[[135 128 127 127 135 132 130 130 129]
 [124 123 133 131 119 122 120 118 130]
 [140 136 120 124 143 138 137 143 126]
 [113 128 129 130 115 120 125 124 126]
 [128 122 134 130 124 125 122 119 131]
 [150 134 122 125 147 139 132 139 129]
 [141 131 124 125 142 136 134 137 128]
 [123 126 130 129 123 126 126 125 128]
 [125 130 126 128 127 127 129 129 127]]	126

[[113 136 132 126 120 131 130 126 113 133]
 [136 118 146 122 134 126 130 126 134 130]
 [129 139 134 142 131 127 121 133 135 118]
 [117 120 122 142 128 135 133 120 125 125]
 [124 116 123 132 135 122 117 120 137 120]
 [129 135 125 124 131 135 127 138 109 128]
 [130 129 151 130 129 128 127 133 128 126]]	118

[[124 143 104 142 132 116 124 137 138 110 144 107]
 [142 132 117 124 137 138 110 145 107 150 119 118]
 [132 116 124 137 138 109 144 107 149 119 118 145]
 [117 124 137 138 110 145 107 149 119 118 144 115]
 [143 104 142 132 116 124 137 138 109 144 107 149]
 [130 124 143 104 142 132 116 124 137 138 110 145]
 [104 142 132 116 124 137 138 110 144 107 149 120]
 [124 137 138 110 144 107 149 120 118 144 115 134]]	145

[[125 130 121 125 122 123 131 120 128 119 129 133 129]
 [127 125 115 129 124 112 126 115 129 115 123 134 130]
 [128 130 120 125 126 123 134 122 124 125 129 131 126]
 [125 128 114 128 124 114 128 114 130 118 123 134 129]
 [128 128 123 127 130 129 131 123 125 125 133 126 129]
 [128 124 112 133 130 110 120 115 129 118 121 132 132]
 [127 127 118 127 123 122 129 115 125 119 128 134 126]
 [125 126 111 133 131 107 121 117 126 118 119 128 135]
 [122 123 114 135 130 108 115 119 132 118 116 126 133]
 [128 128 115 128 126 117 130 114 129 120 126 135 128]
 [125 125 112 131 127 112 123 113 128 115 123 131 131]
 [127 131 123 129 128 128 129 120 130 128 128 134 126]]	126

[[114 149 114 149 148 114 148 114 113 113 113 148 148 114 115 149]
 [122 139 123 139 138 122 138 122 122 122 122 138 138 123 123 139]
 [148 109 147 109 110 148 110 147 149 148 148 110 110 147 147 109]
 [129 131 129 132 131 128 131 129 129 129 129 131 131 129 129 131]
 [129 131 129 132 131 129 131 129 129 129 129 131 131 129 129 131]]	109

[[116 144 116 143 145 144]
 [119 141 119 141 142 141]
 [142 120 142 120 119 120]
 [139 123 139 123 123 123]
 [110 150 109 149 151 150]
 [126 135 126 135 135 135]]	120

[[138 153 123 129 153 121 139 150 102 151 152]
 [152 145 151 116 127 148 100 108 149 116 115]
 [122 139 130 120 105 155 153 125 147 133 150]
 [149 143 155 102 134 113 138 100 122 101 107]
 [140 117 113 122 124 143 122 123 104 129 117]
 [109 126 131 154 114 156 121 129 148 108 133]
 [139 151 146 148 155 146 114 153 120 146 137]
 [140 145 100 154 113 108 131 112 113 116 130]]	150
---
[[134 123 138 120 135 141 100]
 [140 117 117 123 145 148 142]
 [123 128 127 139 135 131 148]] ⇒ 141

[[150 110 104 148]
 [107 145 151 109]
 [105 147 154 107]] ⇒ 104

[[102  99 100 103 157 153]
 [145 150 151 145 107 106]
 [144 146 147 150 105 107]] ⇒ 157

[[156 118 123 105]
 [152 121 138 115]
 [106 133 113  99]] ⇒ 123

[[114 150 146 113 107]
 [142 108 111 142 148]
 [113 152 148 112 106]] ⇒ 113

[[126 112 104 126 145]
 [127 133 120 145 133]
 [131 125 125 128 124]] ⇒ 126

[[140 107 111 141 148 112 112]
 [114 152 147 111 107 146 145]
 [114 150 147 115 109 144 144]] ⇒ 112

[[129 113 142 105 144 140]
 [112 127 147 119 135 129]
 [142 122 137 125 138 132]] ⇒ 144

[[137 127 128 145 124 126 118]
 [129 124 127 132 122 139 154]
 [126 136 128 120 127 126 115]] ⇒ 126

[[104 109 144 150 111 110]
 [154 148 110 105 147 146]
 [106 108 144 148 109 112]] ⇒ 111
---
[108, 104, 152, 153, 101, 107] --> 108, 107
[112, 153, 150, 112, 103, 147, 147] --> 112, 147
[105, 152, 128, 115, 124, 131] --> 105, 131
[[115, 115, 139, 143, 116, 117], [148, 148, 112, 106, 146, 145]] --> 115, 145
[[156, 111, 109, 110, 110, 156], [109, 152, 155, 153, 154, 109], [119, 143, 145, 144, 144, 119]] --> 156, 119
[[135, 154, 136, 155], [131, 120, 108, 134]] --> 135, 134
[104, 151, 114, 128, 129] --> 104, 129
---
[[130 150 132 127  98 147]
 [124 132 140 147 119 124]
 [131 147 132 151 118 144]] out 132

[[105 157 141 157]
 [140 124 122 121]] out 141

[156 151 109 101 149] out 109

[[154 143 131 127 131 125]
 [137 126 130 128 133 126]
 [156 117 126 128 129 131]] out 131

[[155 125 120 115 118 130 130]
 [128 141 132 112 112 117 122]
 [107 129 142 136 134 125 124]] out 120

[137 125 114 103 120 108] out 114
---
[[128 122 135 126 129]
 [156 126 112 120 134]] → 128, 134

[126 123 118 144 100 135] → 126, 135

[[102 110 132 132]
 [127 109 113 128]
 [121 104 109 137]] → 102, 137

[158 130 135 134 149] → 158, 149

[[136 135 133 156]
 [142 148 139 146]] → 136, 146

[[137  99 135 118 126 147]
 [137 100 135 119 126 146]
 [137  99 135 118 126 147]] → 137, 147

[125 129 152 126 130 114 126] → 125, 126

[ 99  99 100 157] → 99, 157
---
[[150 117 130 126 148 151 156]
 [154 113 126 122 152 147 154]] yields 147

[127 104 121 137] yields 121

[111 156 131 133 132] yields 133

[120 107 154 128 107 111] yields 107

[[144 120 138 125 116]
 [125 142 133 100 125]] yields 100

[125 121 114 154 119 147] yields 119

[158  99 151 101 102 104 154] yields 104

[109 149 110 153] yields 110

[123 150 118 133 121 129 132] yields 129

[[139 128 134 113 110 111]
 [116 128 150 126 119 119]] yields 119
---
[[135 118 123 109 129 135]
 [123 135 142 109 137 146]
 [108 106 130 109 114 132]] >> 108

[[143 104 141 113 137]
 [134 139 140 119 137]
 [136 119 122 128 129]] >> 136

[[131 116 132 112 123]
 [151 124 138 107 146]
 [113 151 113 140 107]] >> 113

[[117 123 123 122 134]
 [104 105 105 130 131]
 [128 126 126 137 121]] >> 128

[[127 124 130 120 121 116 127]
 [132 116 136 136 144 109 142]
 [133 113 136 133 144 106 143]] >> 133

[[154 129 121 125 112]
 [137 131 132 139 139]
 [134 132 116 125 149]] >> 134
